500 stands for zero in the data rows.
Some points, one per row:
np.array([337, 402, 532, 337, 597, 663, 337, 337, 271, 597, 402, 532, 467, 663, 728, 532])
np.array([271, 728, 728, 467, 663, 663, 271, 532, 597, 728, 728, 467, 532, 597, 728, 271])
np.array([663, 337, 337, 663, 402, 337, 663, 337, 728, 728, 532, 597, 663, 337, 271, 402])
np.array([663, 337, 597, 728, 402, 337, 271, 728, 337, 728, 402, 402, 663, 597, 402, 663])
np.array([337, 728, 532, 271, 532, 663, 532, 663, 663, 663, 402, 467, 728, 663, 728, 271])
np.array([532, 597, 663, 271, 402, 597, 467, 271, 663, 597, 532, 597, 728, 402, 532, 271])
np.array([402, 271, 337, 337, 271, 402, 597, 271, 663, 728, 663, 597, 337, 532, 271, 402])
np.array([467, 532, 467, 728, 663, 532, 597, 467, 402, 402, 663, 663, 271, 467, 402, 402])
np.array([663, 728, 467, 532, 467, 271, 402, 532, 271, 532, 402, 271, 271, 532, 728, 597])
np.array([728, 337, 532, 532, 532, 271, 271, 402, 271, 337, 597, 337, 337, 728, 271, 597])
np.array([467, 532, 728, 402, 728, 728, 467, 402, 663, 271, 467, 467, 271, 728, 663, 728])
np.array([532, 402, 663, 467, 467, 532, 402, 337, 467, 402, 663, 467, 467, 402, 402, 532])
np.array([663, 271, 402, 532, 467, 402, 532, 337, 467, 402, 467, 597, 402, 337, 532, 532])
np.array([597, 532, 271, 402, 402, 532, 467, 597, 597, 663, 271, 402, 663, 271, 532, 337])
np.array([337, 402, 271, 337, 337, 337, 337, 337, 728, 728, 663, 532, 402, 402, 663, 402])
np.array([597, 467, 597, 597, 728, 402, 728, 597, 271, 271, 532, 663, 597, 402, 532, 663])
np.array([337, 467, 597, 271, 728, 597, 663, 597, 271, 271, 597, 337, 271, 728, 467, 728])
Then 12 other points, each followed by its number:
np.array([597, 663, 337, 597, 271, 532, 597, 663, 532, 532, 663, 402, 728, 271, 337, 532]) 0
np.array([271, 402, 597, 402, 532, 663, 728, 728, 728, 467, 597, 728, 532, 532, 663, 271]) 1
np.array([271, 271, 728, 597, 532, 597, 663, 532, 532, 402, 728, 663, 467, 532, 337, 532]) 2
np.array([337, 271, 532, 728, 663, 663, 597, 271, 532, 467, 663, 728, 271, 597, 597, 402]) 3
np.array([728, 337, 532, 597, 271, 271, 337, 532, 532, 532, 402, 728, 532, 663, 467, 337]) 4
np.array([467, 271, 663, 663, 728, 597, 467, 597, 467, 271, 271, 337, 402, 663, 402, 728]) 5
np.array([402, 597, 728, 532, 467, 532, 728, 663, 337, 337, 532, 337, 467, 402, 271, 728]) 6
np.array([271, 663, 467, 337, 728, 728, 728, 728, 271, 271, 663, 728, 337, 467, 532, 728]) 7
np.array([402, 402, 532, 402, 402, 467, 402, 728, 402, 337, 532, 337, 271, 467, 271, 728]) 8
np.array([663, 467, 467, 532, 597, 402, 467, 402, 663, 663, 271, 597, 532, 337, 597, 271]) 9
np.array([663, 728, 467, 467, 597, 597, 532, 663, 597, 467, 271, 663, 728, 271, 402, 532]) 10
np.array([402, 337, 402, 271, 402, 467, 728, 271, 597, 597, 728, 663, 663, 271, 337, 337]) 11
Which of these numbered points is nearest to each point below, ignoring the direction in which the first points spread most? Its number follows each.
np.array([402, 597, 467, 402, 597, 663, 337, 467, 402, 271, 467, 597, 402, 728, 402, 532]) > 5
np.array([663, 597, 402, 728, 337, 467, 337, 597, 728, 597, 597, 402, 597, 467, 337, 597]) > 0
np.array([271, 402, 597, 271, 663, 597, 337, 532, 663, 532, 597, 532, 728, 337, 271, 271]) > 2
np.array([271, 271, 663, 663, 271, 467, 597, 402, 467, 337, 402, 467, 271, 728, 663, 467]) > 3
np.array([597, 271, 728, 663, 728, 271, 467, 337, 467, 402, 467, 663, 337, 532, 663, 597]) > 9
np.array([271, 532, 402, 402, 467, 597, 597, 402, 597, 402, 597, 532, 597, 467, 467, 337]) > 11
np.array([402, 597, 663, 467, 597, 597, 597, 467, 467, 271, 532, 337, 271, 467, 663, 728]) > 6
np.array([467, 271, 337, 402, 337, 402, 271, 532, 532, 728, 728, 532, 467, 271, 663, 467]) > 8
np.array([467, 663, 663, 728, 337, 337, 271, 271, 271, 597, 337, 271, 337, 728, 337, 467]) > 4
np.array([728, 532, 467, 337, 337, 402, 337, 467, 597, 663, 271, 467, 597, 597, 467, 663]) > 4
